Each row of M is roughly a mix of the hidden directions of one of several groups.
M:
[[ 33.1 -23.9 -10.6 -11.4  27.0  -7.0   2.1  -3.3  20.7   9.9]
 [-11.0  -0.8 -40.6  13.8  12.5  25.8   4.6  17.6  -9.2   5.2]
 [  7.6  -1.0 -10.2  -4.4   3.4  -0.7  18.8 -27.3 -25.4 -35.9]
 [-11.4  31.0  11.7  -4.9 -20.4  18.9  18.7  25.0  -4.2 -14.5]
 [-14.0  25.5  14.0  26.3 -13.2 -15.7 -11.9   2.5   8.8 -29.1]
 [ 10.6 -19.1   4.6  27.2   2.6  -1.5   7.3 -17.8  36.9  15.6]
 [  6.2   0.3 -16.5  40.2   0.1  33.8   2.9  -8.7  -4.8   7.3]
 [ 37.1   4.1   9.3  22.3 -11.7  -9.0  30.0  -5.7   8.5  -5.3]
 [-15.8  -9.6 -21.7  30.1   5.1  16.7  -8.0  21.7  18.1 -18.6]
 [-18.1 -24.7  -9.0  25.8  23.8  29.8  -0.9   5.9   0.2   7.3]
 [ 39.0  17.1  11.4  -0.4 -10.8  -0.4  -8.8 -32.7   0.5   4.5]
 [-10.1 -15.1  -5.2 -21.7  -6.4   1.1 -15.7  -5.9  19.0  41.4]
 [ 36.8 -31.0  -4.4 -10.0  21.2   0.3  13.6   7.2   7.5   7.1]
 [  0.3 -26.8  31.5 -29.1  12.3   0.9  -9.5   3.1  10.4  17.6]
 [-13.6  20.0   0.4  21.0 -20.9 -25.0 -15.1  -6.2  28.5   7.5]
 [-21.3  16.7  23.5  10.4 -31.5 -14.2 -19.7   0.6  10.9 -11.5]
 [-17.1  25.8 -10.5 -34.3 -13.8  -5.5   3.3  21.7  13.6  -9.5]
 [  4.1  -7.4  14.5  17.8  -0.7 -34.4  -9.1  33.5   2.5  15.2]
 [ 21.3   0.3 -13.8   8.3 -23.0  10.7  17.9   7.1 -27.6 -27.2]
 [-13.8 -19.5 -35.1  22.7 -17.5 -16.9  -4.5  -9.6 -14.2   0.9]
 [-25.6  -8.7  -7.5  -3.1 -22.2  21.7   4.1  16.6 -13.5  31.5]
 [-18.6 -22.7   0.2  22.9  22.3  21.7   0.3   0.7 -23.1  18.4]
 [-12.5 -14.3 -10.2  12.2  -2.6  -7.3  -4.3  49.3  10.4   1.8]
 [ -5.8 -22.8  -1.0  11.2  13.2   5.1   7.7  28.8  17.5  33.9]
 [ -6.9  -8.1   5.6 -30.5 -18.0 -22.9  -6.4 -22.3 -17.6  21.3]
 [ 22.8  -2.6  31.0 -14.5  18.6 -23.2  12.5 -21.8   3.8   0.0]
 [ -0.8   1.2  14.6 -27.0 -27.1 -37.3   5.7  -7.8   7.7   0.1]
 [  9.1  14.8   9.6  -3.3 -27.4  17.3  23.7 -24.8  23.3  -7.3]
 [  2.5  26.7 -20.0 -28.2  -7.9   8.4  -7.6  14.0  21.1 -22.0]
 [-10.3  15.5  15.0 -25.0  -0.1   0.4 -26.3 -32.4  -9.3  14.2]
 [-21.9  25.4   9.7  -9.4   9.3   6.4  15.4  39.1  -1.3  -5.2]
 [-25.7  -4.2   5.6  11.1 -32.3   7.8   3.9  21.9  -2.8  28.0]
 [-17.9  27.9  17.0   7.4  27.1 -12.2  17.9 -19.7 -12.3   6.2]
 [  5.0 -17.1   2.3  14.6 -19.9  -4.6  22.0  21.2   6.6  36.0]
 [-18.8   3.4   2.5 -12.9 -18.1  24.2  30.6 -14.5  23.2  -9.5]
 [ 22.1 -24.8 -12.3 -30.5  11.6 -14.1  -0.6   9.1 -23.3  -9.4]
 [ -4.7 -10.9 -23.4  -6.1   8.5  13.0  34.0  30.5 -13.1  -3.0]
 [-14.4   3.9  -1.0 -25.7 -24.2  -3.9  35.3   9.8 -13.2 -15.0]
 [-10.1  21.3 -33.5  34.6  -9.6   0.3  -3.1   8.8   6.2 -11.6]
 [  8.8  29.5  -8.9  12.8 -12.6  15.8   2.2  10.5 -34.5 -18.0]
 [ -6.5  16.5  28.5   5.3 -22.0  -4.4  -1.3  -0.9 -18.0 -35.2]
 [ 11.6  14.0  -7.2 -21.0   0.3  15.8  -4.6  -6.8  45.5   3.7]
 [ 17.6   4.6   1.5  -2.7 -19.9  18.5  -3.7 -32.7  26.2 -19.4]
 [-22.8  20.2  -7.9  13.8  -2.6 -14.0 -29.5  -6.3  30.6   0.1]
 [-14.8 -18.0   4.9   2.0  29.3  -6.7 -17.5  20.1   6.5  31.6]
 [ -1.3  34.6  -3.1  16.1 -22.8 -20.7   9.8 -24.2  -7.6  -8.7]
 [  0.4 -20.0  27.7  18.8  31.8 -18.5   8.9   5.7   2.3  15.4]
 [  2.3 -10.8 -26.8  -7.0  23.2  11.7  17.1  27.0 -24.7   5.7]
 [ -8.2  -9.5  41.2 -19.4  -9.3  10.4  -3.5   7.8 -20.3 -17.8]
 [-13.3  22.9   6.3  23.9  -6.3  17.3  25.1 -28.7   6.4  -9.0]
 [ -2.1 -15.3 -14.3  42.6  11.6  -5.5   7.5  11.9  22.7  -9.5]
 [ 40.9 -13.6  -8.2   6.9   6.5  -3.7 -32.7  -4.9   7.2  -7.3]
 [  6.5  14.4 -22.7   2.3 -24.8   8.8  -1.9   8.9  18.2 -36.7]
 [ -1.3  13.7  -0.6  22.2 -43.4  -5.7  -2.7   8.6  -3.2 -23.2]
 [-32.9  -7.5  15.3 -10.9   2.0 -20.6  23.0  22.8  -6.3  14.7]
 [ -1.9   4.9 -21.6   1.1 -37.0  -4.7   1.9   3.5  18.5 -31.3]
 [-28.6   1.8  -7.1   1.8  10.9  33.9 -14.2 -21.4  20.6  -0.4]
 [-25.4 -16.9  -1.1  -3.5  12.3  15.2   4.1  -8.2  14.9  39.9]
 [ -0.9  14.7  29.3 -12.0 -15.3  -0.1  -2.9 -33.6  19.4  16.1]
 [  1.3 -19.2  19.5   4.1  19.8 -31.5  -2.9  -2.4 -31.2   9.3]
 [  3.0  13.0  -9.4  43.9  -8.6  -4.3  -5.6  29.7   1.6  -5.2]
 [-40.6   3.5  19.8 -16.5  -3.4  16.4  -9.2   1.6 -15.0  17.6]
 [  2.6  -9.3  23.6 -12.7 -15.3  -3.8 -32.3   4.6  14.8 -29.8]
 [ -1.7  22.9  18.8  14.3   5.6  -4.9  25.7  -6.6 -29.3 -22.9]
 [ -1.3 -12.2  -1.3 -17.4 -20.7   5.0  -9.3 -21.6  20.9 -36.5]
 [-38.7  -3.3 -13.2  14.7   9.0   2.7  15.7  29.7  -8.2  -6.8]
 [ -6.4  27.1   7.4  -1.4 -11.8 -26.4  14.5  11.0 -32.2  13.9]
 [ 38.1 -13.2  -0.5 -16.7  11.2 -18.0  15.8  -2.7 -24.7   1.4]
 [ -6.2  -9.2 -13.8 -16.1  25.2   3.3  21.9  20.4 -28.5  17.4]
 [ -3.9  27.3  -1.4 -20.4  -4.8 -35.3   3.3  10.0 -23.3  11.1]
 [ 34.8  10.2   7.3  -6.0   9.7   6.0 -17.7 -14.9  -0.6  34.0]
 [ 12.3  31.2 -23.4 -14.2  17.1  13.8  -9.2   9.9  26.1  -0.5]
 [ -2.4  -5.4  -4.5  29.4  39.3  10.1   0.9   7.1  -9.5  22.8]
 [-11.3  -6.2  -0.8 -43.8   5.8  -1.4  13.8 -15.5 -25.6  -4.0]
 [-15.6   7.5 -34.2  19.7  -6.5  23.1   5.4  12.5  24.4  -4.1]
 [  9.3 -11.3 -15.0   9.0 -27.9   2.4  -0.3 -18.2  38.1 -12.0]
 [  5.7 -15.1 -11.4  32.0  12.1  -1.1 -32.1  15.5  17.6  -9.1]
 [  8.8  16.1 -16.1  11.9 -14.9 -11.8 -20.8  31.6 -24.8  -9.3]
 [ 15.8  33.0 -33.5  10.5  -5.3 -10.0  -5.1  -5.9 -17.3  12.8]
 [  0.0  29.1  16.0  11.4 -24.6 -20.3  26.2  16.4  -2.4  -3.6]
 [-14.9 -23.5 -13.0 -10.7  31.0 -23.4 -15.3   0.2 -11.2  17.4]
 [  1.7 -15.8  20.1  -6.0 -34.3 -26.9   5.4  -8.6  -7.7 -21.7]
 [  0.2   0.9 -26.1  24.6  -2.4   6.2   6.5  40.8  -7.1 -11.8]
 [ 10.4 -18.7   9.1 -15.8  24.6  -2.5 -28.7   3.3  28.0 -14.2]
 [-32.0 -28.5 -26.0  -2.8   7.8  13.7 -11.4  12.2  -0.6 -13.2]
 [  9.8  -6.6  -5.9  -3.4  28.5  13.3  20.7 -36.8 -15.2  -6.5]
 [-11.8   7.0  25.9  13.9 -10.6  26.8  18.3   6.5 -30.5   6.5]
 [-17.6 -18.3  -7.7 -29.9  26.5  13.2 -11.2 -23.8  -7.1  -3.2]
 [ -2.7 -27.7  -1.3   6.9  36.5 -23.6 -12.8   7.6 -17.0  -0.4]
 [-39.9   7.7  26.5   8.3 -12.2   9.6   0.9  17.3 -13.2   9.3]
 [ -7.5  -1.8  14.7   5.6  -2.0  17.6  16.7  12.1  46.5  -5.0]
 [-27.2  10.2  22.5  -9.3 -25.7  10.9 -17.9   2.0 -16.9 -20.0]
 [-34.4 -11.4  -8.5  -6.9 -13.0  22.0   9.6  -1.7  22.7  23.0]
 [ 43.9 -24.0 -14.7  -2.3   5.6  -6.1   1.6   4.9  17.3 -10.3]
 [-19.3  -5.4 -14.7  13.6   4.4   1.1   1.9  14.6  18.5  43.0]
 [  5.2  42.2 -23.9  -4.8  -5.8   2.1   3.3  -2.0   0.2  27.7]
 [-16.6   2.4   9.9  -5.2  24.4  20.2  10.1  15.1  32.2  21.2]
 [-12.7  24.8 -27.1  24.9 -13.5 -15.1  -7.7  -8.8  20.3  11.8]
 [  0.7  27.1 -11.6  -4.2  13.7 -22.2   6.6   3.3  15.8  36.9]
 [ -5.1  24.7 -30.7   7.2   9.4   1.4  -2.3  31.4  -2.6 -22.6]
 [ 18.4  17.2  16.6   4.8 -40.5 -12.4  16.3   1.1  13.8  -6.9]
 [ -9.7   1.3 -16.9 -12.4 -41.8  13.1   1.9  -6.1 -18.8  19.6]
 [-25.5  25.0 -30.2  26.6  -3.5  -2.3  -3.7  -1.2   9.4  14.6]
 [ 21.2 -13.6  -4.6 -36.7  -0.4  15.4 -15.1 -25.4  10.3  -3.7]
 [ 39.7 -11.4  -5.9  -2.2  24.8 -10.2  25.9  -9.2  -1.0   1.0]
 [-28.3   9.2  -0.1  18.9   2.4  23.3  12.9 -28.6  13.7 -16.5]
 [ 33.3 -11.0 -17.0   4.0   9.3 -15.1   2.5  27.7 -24.5  -3.0]]

Here is one row of each group, with its name. Which group are the others in?
[-27.5  14.3 -12.3  -0.7   1.3  17.8  14.7  24.5  30.3   8.1] => W
[-29.0  18.7   2.5  24.8 -30.0  -2.1 -14.4  13.9   6.2  -8.4] => R
[-11.2   8.6  13.7  14.0 -23.4  -2.1  12.2 -26.6  18.1 -30.2] => Q

[-22.0  24.1   0.4  23.5  29.3  -9.8 -13.0   0.3  17.7 -13.3] => R
[-36.8  15.4   1.6  28.7  -6.0  10.1  14.3  -9.7   7.1 -18.0] => Q
[-31.0   9.7   6.0 -29.0   3.5  16.8 -12.2 -18.4 -20.3  10.0] => R
[ 34.3  -2.7 -23.5  11.8 -29.6  -5.6  17.7  -0.5  -6.4  -9.5] => R
[-15.1 -13.7  -5.2 -28.4  -3.3  -1.9  22.8  36.0  -3.8  11.6] => Q
[ -2.8   8.6 -20.4  42.4  15.2  11.2   8.5   3.2 -13.3 -17.9] => Q
[ -2.0  18.9   1.0 -10.5 -28.3   0.0  21.8 -20.1 -14.1 -29.6] => Q
[-20.7 -14.1 -13.4  16.8   4.6  22.8  -3.5  38.3   4.3  10.1] => R
[ 16.5  18.3   6.0  12.5  14.9  -8.7  30.9 -12.4 -24.2 -21.0] => R
